Families of rows that turns and mirrors carry onto each other, the same ones carrying the whole set onto itself: the rest of each named row's family, in list order
4 families of 8 rows
Z565: [-14  -7   3  -4  13   8 -14   2  29   2   7]
Z435: [-10 -17   9  -2   8  12 -23  -4   9 -18  -2]
Z414: [ 29   5  11  -7 -12  -9   1  17 -25  22   7]
Z963: [-24  -6   6  -3   8  -3  -2  -5  23 -10  -6]
Z681: [ 15  23   1  -2   2 -22   4   2 -11  31  12]
Z556: [ 20   7  -7   9 -16  -5   8   3 -29  24   3]
Z138: [ 14  11  -9   6 -17  -7  11  -1 -28  26  -2]
Z795: [ -9 -29  15 -12   3   1   0  11  13 -13 -12]
Z540: [  8  21   9  -9 -12 -22  11  -5 -25  23  -5]
Z231: [ 28   6   4  -3  -4 -16   3  22 -16  24  11]
Z837: [ 18  21   9  -8  -5 -14  -1   2 -18  34  11]
Z862: [-13 -11   8  -2   8   8 -20  -9   9 -18  -5]
Z986: [  6  16   3  -3 -10 -33  16  -1 -18  18  -6]
Z993: [ 19  11  -9  10 -15  -6   9   1 -26  28   2]
Z839: [  0 -22  16 -10  13  11 -15  15  21   0   5]
Z527: [ 13  14  -8  12  -8 -18  22  -4 -20  13  -7]
Z269: [ 31   6  -9  10  -5  -5  12  16 -18  23   8]
Z389: [-11 -12   9   0  12  11 -24  -7  11 -16  -1]
Z569: [ 20   0   9  -3 -15 -23  17  18 -26  11  -4]
Z80: [ 18   8  -9   8 -18  -8  12   3 -31  22  -1]
Z95: [  3 -26  18  -4   9  11 -22  -3   9  -8   5]
Z917: [-15 -16  18  -6   7  -2 -11 -23   8 -11  -6]
Z411: [ 22   2  -6  10 -10 -12  24  13 -25   7  -5]
Z558: [ 20  19 -13  11   2 -10  11  -1 -11  25   7]
Z31: [-22 -13  13 -10   7  -5   2  -9  19  -6 -14]
Z374: [ -9 -13  16  -4  14   5 -21 -19  14  -1   8]
Z387: [-12  -7   9 -12  20   0 -13  -6  27   7   4]
Z591: [ -5 -30  22  -5   1   3 -11  -7   1 -17  -8]
Z798: [-10 -15   9   1   7  10 -22  -5   8 -21  -6]
Z174: [ -5 -19   7  -4   7  12 -10  16  21  -8   5]
Z812: [-16 -23   8  -3   0   3   0  10  15 -17 -11]
Z122: [ 17   5  12  -7 -17 -20  12  12 -32  12  -6]

Which other rows belong to the same family as Z569? Z681, Z795, Z231, Z986, Z839, Z31, Z387
Which other rows belong to the same family as Z80? Z435, Z556, Z138, Z862, Z993, Z389, Z798

